In the data rows, 128 means zero.
Some points:
Array([158, 129,  77, 107, 119, 107, 131, 160, 173, 122, 161, 145, 134, 132,  92, 124, 143, 166, 101, 104, 142, 151, 127, 164, 118, 137, 172, 115, 107, 154, 136,  95])
Array([139, 132,  85, 121, 129, 153, 114,  99, 131,  67, 140, 123, 148, 140, 145, 117, 177, 127, 137, 145, 103, 104, 124, 158, 180,  94,  98, 117,  91, 129,  99, 150])
Array([181, 101, 111, 118,  97, 111, 155,  65, 121,  37, 167, 170, 115,  90, 135, 134, 130, 149, 105, 144,  72, 177, 138,  95, 170, 108, 113, 122,  34,  51,  47, 171])
Array([107, 132, 115, 162, 144, 107, 139, 105, 150, 151,  85, 148, 134,  90, 101, 143, 111, 101, 176, 104, 143, 115, 130,  92, 139, 107, 137, 151, 106, 126, 159, 148])
Array([177, 110, 112, 158, 134, 152, 115, 128, 117, 124, 137,  81, 171, 144, 136, 154, 138, 185, 162, 150, 126, 141, 168, 107, 130, 157, 128, 151, 145, 130, 130, 128])
Array([114, 139, 151, 165, 146, 152,  98,  87, 172,  98, 131, 166, 147, 129, 117,  78, 116, 135, 135, 122, 124, 181, 144, 155, 170, 130, 114, 155, 120,  54, 135, 149])
Array([155, 162, 117,  92, 119, 104, 148, 139, 131, 114,  88, 126, 117, 124, 154, 106, 114, 166, 155, 134, 146, 106,  89,  94, 119, 154, 135, 114, 153, 129,  91, 136])
Array([129, 144, 131, 122, 113, 161, 118, 154, 105, 112, 140, 144, 120, 106, 161, 108, 120,  95, 113, 101, 112, 164, 143, 108, 112, 104, 128, 117, 160, 129, 153, 108])
Array([137, 169, 156, 126, 146, 144, 155, 107, 141, 105, 134, 124, 164,  90, 135, 164,  89,  91, 104, 161, 112, 154, 117, 116, 109, 101, 129,  96,  96,  99, 152, 141])
Array([127, 108, 154, 107,  98,  91, 112, 114, 138, 156, 114,  93, 102, 125, 112, 148, 140, 126, 165, 126, 114, 130, 135, 133, 139, 129, 132, 145, 110, 154,  79, 107])
Array([164, 138, 116, 126, 106, 158, 150, 110, 149, 170, 129, 122, 167, 102, 159, 105, 179, 135, 137, 128, 170, 136, 153, 135, 154, 151, 161, 129, 145, 158, 122, 107])
Array([148, 166, 119, 149,  87, 122, 134, 141, 114, 134, 111, 105, 119, 109, 123, 128, 112, 154, 132, 166, 109, 108, 122, 137, 113, 125, 130, 131, 105, 145, 153, 103])
Array([127, 152, 108, 124, 144, 129, 109, 173, 166, 138, 143, 156, 131, 156, 129, 155, 116,  95, 151,  96, 164, 156, 127, 104, 131, 104, 119,  89, 107, 131, 146, 108])
Array([164, 128, 134, 155, 169, 121, 130, 107, 124,  92, 164, 181, 183, 191, 104, 113, 157,  79, 144, 160, 115, 164, 107,  84, 181, 118, 120, 126, 108,  68, 160, 157])
Array([151,  32,  84, 120, 172, 177, 125, 150, 128, 139, 104, 126,  96, 149, 104, 124, 115, 141, 104, 158, 140, 148, 101, 141, 121, 135, 156,  93,  98, 144, 107, 140])
Array([113, 131,  93,  95,  93, 137, 154, 176,  99, 138, 116, 140, 118,  93,  84, 145, 145, 134, 141, 146, 138, 114, 166, 132, 124, 159, 108, 139, 158, 104, 118, 160])
Array([110, 157, 155, 104, 150, 156, 124, 154, 145, 134, 161,  95, 122, 133, 146, 128, 128,  75, 165, 109, 125, 136, 143, 140,  88, 148, 143, 159, 101,  83, 122, 125])
Array([123, 149, 147, 124, 140, 131, 120, 120, 140, 166, 129, 161, 126, 163, 173, 143,  98, 116, 132, 136, 124, 133, 209, 102, 154, 114, 149, 162, 139, 145, 175, 119])
Array([138, 107, 158,  94, 104, 144, 131,  89, 124, 130, 117, 117, 137,  94,  94, 117, 139, 143, 147, 115,  65, 125,  90, 129, 120, 161, 111, 106, 150, 148, 126, 116])
Array([121, 131, 116,  94,  69, 130, 123, 120,  90, 112, 141,  99, 158, 138, 113, 110, 135, 126, 130, 102, 142,  78, 106, 135,  96, 106, 135, 152,  97, 152, 141, 158])
Array([107, 126, 123,  94, 127, 128, 155, 125, 101, 123, 146, 102, 135, 138, 139, 113, 117, 163, 138, 102,  95,  86, 145, 139, 129, 124, 124,  94, 146, 156, 125, 135])
Array([113, 150, 124, 133, 150, 107,  77, 126, 142, 114, 138, 178, 142, 121, 139, 130,  98, 125, 149, 125, 147, 118, 107, 148,  98, 119, 141, 109, 190, 112, 116, 116])
Array([133,  81, 117, 165, 126, 138,  84, 140, 170, 107, 138,  98,  91, 118, 144, 146, 116,  86, 120, 132, 101, 109, 141, 102, 116, 135, 122, 115, 134, 116, 173, 129])
Array([127,  94, 153, 111, 122, 149, 157,  87,  95,  73, 160, 155, 157, 136, 133, 153, 104, 151, 146, 160, 131, 130, 120, 154, 202, 134, 194, 100, 130,  94, 120, 142])
Array([ 97, 134, 108, 115, 121, 139, 102,  91, 147, 123, 121, 125, 118, 127, 136,  95, 105,  74, 124, 125,  92, 127, 113, 107, 112,  84, 116, 157, 170, 153, 112, 119])
Array([144,  87,  80, 132, 149, 153, 147, 152, 151, 113, 124, 151, 130, 164,  72,  95,  53, 175,  82, 150, 142, 187, 107, 159, 101,  98, 123, 139,  68, 170,  89, 119])
Array([120, 142, 123, 108, 110, 143, 106, 117, 114, 121, 118, 126, 109, 137, 133, 137, 132, 134, 130, 129, 165, 106, 159, 138, 133, 194, 122, 146, 108, 157, 117, 163])
Array([131, 120, 142, 128, 193,  87,  78, 138, 120, 118, 159,  84, 109,  77, 133,  93, 128, 119, 109, 131, 135, 115, 143, 109, 102,  96, 115, 133, 159, 108, 140, 138])
Array([124, 117, 116, 117, 152, 105, 127, 119, 131, 150, 138, 114, 153, 101, 155, 143,  56, 109,  90,  93, 138, 104, 128, 132, 163, 132,  61, 140, 129, 118, 146,  82])
Array([116, 123, 139, 159, 145, 129,  94, 123,  81, 112,  83, 133, 143, 117, 153, 143, 143, 142, 112,  75, 162, 121, 120,  94, 106,  85, 133, 148, 117, 106, 145, 126])
Array([156,  95, 118, 148,  93,  66, 143, 142, 131, 146, 154, 121, 169, 134, 111, 116, 127, 146, 164, 113, 115, 101, 138, 140, 115, 131, 121, 132, 159, 139, 115, 164])
Array([ 87, 157, 157, 142,  94, 106, 115, 158,  94, 110, 132, 102, 135, 158, 111, 122, 123, 167, 140, 165, 132, 149, 158, 117, 136, 159, 106, 115, 134, 144, 102,  87])
Array([111, 127, 147, 186, 151, 147, 164, 109, 148, 105, 149, 172, 121, 131, 178, 162, 137, 116, 137, 121, 154, 122,  92, 104, 104, 137, 118, 159, 158, 143, 120,  82])
Array([119,  41, 133,  98, 236, 108, 182, 159, 149, 100, 102, 193, 151, 171, 115,  76, 123, 109,  95, 162, 138, 192, 152, 154,  87, 111, 160, 151,  66, 149, 150, 109])
Array([166, 146, 161, 146, 113, 119, 152, 172, 149,  87, 123, 148,  90, 128, 118, 153, 165, 150, 122, 121, 127, 100, 139, 172, 169, 147, 123, 172, 160, 154, 157, 128])
Array([143, 151, 129, 135, 170, 126, 111,  82, 119, 122, 107, 121, 108, 124, 119, 130, 122, 101, 156,  77, 137, 126, 135, 159,  82, 153, 104, 127, 115, 108, 147, 105])
Array([112, 143, 141, 162, 139, 130, 152, 150, 126, 139, 141, 109, 140,  84, 102,  97, 159, 107, 115, 144, 155,  80, 126, 144, 165, 136, 131, 111, 112, 174,  85, 113])
Array([130, 159, 120, 129, 140, 152, 175, 115, 123, 145, 128,  74, 134, 138, 109, 155, 153, 162, 157, 159, 136, 143, 131, 163, 138, 121, 140, 150, 163, 152, 155, 137])
Array([124, 139, 113, 161, 125, 137, 132, 148,  98, 167, 143, 149,  97, 106, 148, 124, 148, 144, 160, 141, 101, 113, 135, 124, 121, 127, 128, 112, 114, 172, 115, 150])
Array([170, 159, 150, 131, 125, 148, 139, 180, 150, 160,  98,  97, 125, 143, 169, 139, 136, 138, 142, 142, 141, 160, 113, 139, 181, 130, 131, 146, 156, 157, 118, 175])
Array([148, 128, 140, 121, 133, 132, 123, 131, 111, 141,  76, 162, 149, 124, 101, 155, 133,  78, 102, 122, 116, 132, 169, 141,  92,  89,  95, 104, 152, 108, 109,  89])
Array([109, 103, 130, 110,  63, 112,  88, 117, 107, 148, 110,  84, 111, 109,  90, 114, 135, 145, 128, 133, 149, 104, 104, 109, 134,  95, 145, 112, 106, 107, 106,  84])
Array([ 90, 138, 140, 178, 146, 130, 149, 150, 134, 146, 108, 107, 143, 153, 147, 140, 118, 101, 131,  86,  86, 117, 119, 151, 112, 110, 143, 121, 127,  90, 106, 126])
Array([143, 125, 140, 118,  86, 149, 148, 116, 102, 132, 147, 131,  88, 138, 109, 118, 115, 115, 148, 158, 169,  94, 118, 135, 120,  97,  95, 135, 148, 143, 107, 130])
Array([140, 155, 150, 148, 137, 129, 123, 126, 114, 178, 159, 138,  97, 155, 125, 137, 134, 164,  95, 131, 123,  89, 139, 160, 135, 143, 175, 143, 148, 114, 103, 166])
Along one direction, these points spread out more than along any other. Take the direction at right angles to it along which they spread out most. Then take the direction at right angles to both along which they spread out most. Go by this last direction. How far along it is each point below, from 0 to 99? 50 is the average, and the first point above lies past it. One standard deviation of the points above along it is 16.
Array([122, 105, 149, 128,  74, 107, 135, 133, 106, 124,  98, 115,  85, 128, 146,  95, 134, 155, 143,  96, 122, 122, 114, 155, 145, 125, 111,  80, 113, 144, 165, 134]) : 50
Array([119, 148, 100, 159, 116, 123, 127, 122, 104, 116,  90, 120, 134, 134,  94, 100, 107,  81,  71, 108,  95, 104, 119,  78, 104, 164, 162, 140, 152, 103, 140, 107]) : 48
Array([133, 143, 142,  93, 129, 122, 100, 136, 126, 129,  96, 114, 121, 149, 129, 127, 105, 142, 120, 142, 130,  72, 103, 108, 140, 162, 118, 114,  98, 153, 109, 127]) : 54
Array([ 62, 129, 120, 109, 138, 133, 121, 133, 185, 127, 105, 142, 117, 108, 159, 131, 148, 136, 134, 158, 110, 100, 140, 105,  91, 112, 131, 123, 132,  89, 156, 109]) : 49
Array([142, 127, 136, 132, 117,  73, 134,  94, 131, 142, 130, 116, 105, 139, 163, 129, 122,  63, 125, 147, 148, 160, 131, 141, 103, 130, 159, 116, 166, 120, 142, 124]) : 49
Array([ 93, 112, 147, 126, 120, 140, 139, 159, 144, 123, 133, 115, 143, 113, 142, 119, 120, 108, 128,  91, 142, 154, 113, 113, 126, 143, 123, 161, 148,  83, 145, 133]) : 46
Array([ 83, 134, 102, 113, 142, 104, 149,  92, 135, 132, 131,  91,  81, 172, 116, 116, 136, 104,  81,  86, 147, 133, 134,  83, 136, 120,  85,  97, 148,  94, 131, 122]) : 45
Array([135, 139, 121, 131, 102, 113, 121, 123, 110, 187, 133, 143, 140, 121, 160, 130, 167, 165, 110, 180, 141, 120,  85, 167, 129, 145,  90, 136, 117, 103, 153, 131]) : 48
Array([125, 140, 137, 109, 128, 154, 134, 136, 113, 194, 177, 141, 113, 114, 102, 141, 146, 155, 135, 113, 105, 129, 105, 104, 150, 144, 140, 124, 135, 151, 134, 126]) : 53
Array([143, 105, 117,  80, 155, 125, 105, 151, 108, 138, 111, 141,  96, 145,  99, 140, 148, 152, 106, 131,  95, 163,  92, 145, 127, 127, 140, 146, 106, 156, 116, 105]) : 72
Array([ 63, 126, 104, 142, 141,  88,  92, 125, 109, 121, 118, 136, 156,  96, 150, 186, 127,  96, 111, 111, 136, 173, 123, 140, 132, 154, 131, 122, 146, 151, 140, 163]) : 48
Array([136, 133, 190, 137, 104, 157, 134, 120, 164, 143, 161, 128, 152, 146, 127, 150, 154, 180, 103, 130, 154, 122, 148, 101,  91, 143, 118,  96, 139, 175, 132, 175]) : 54
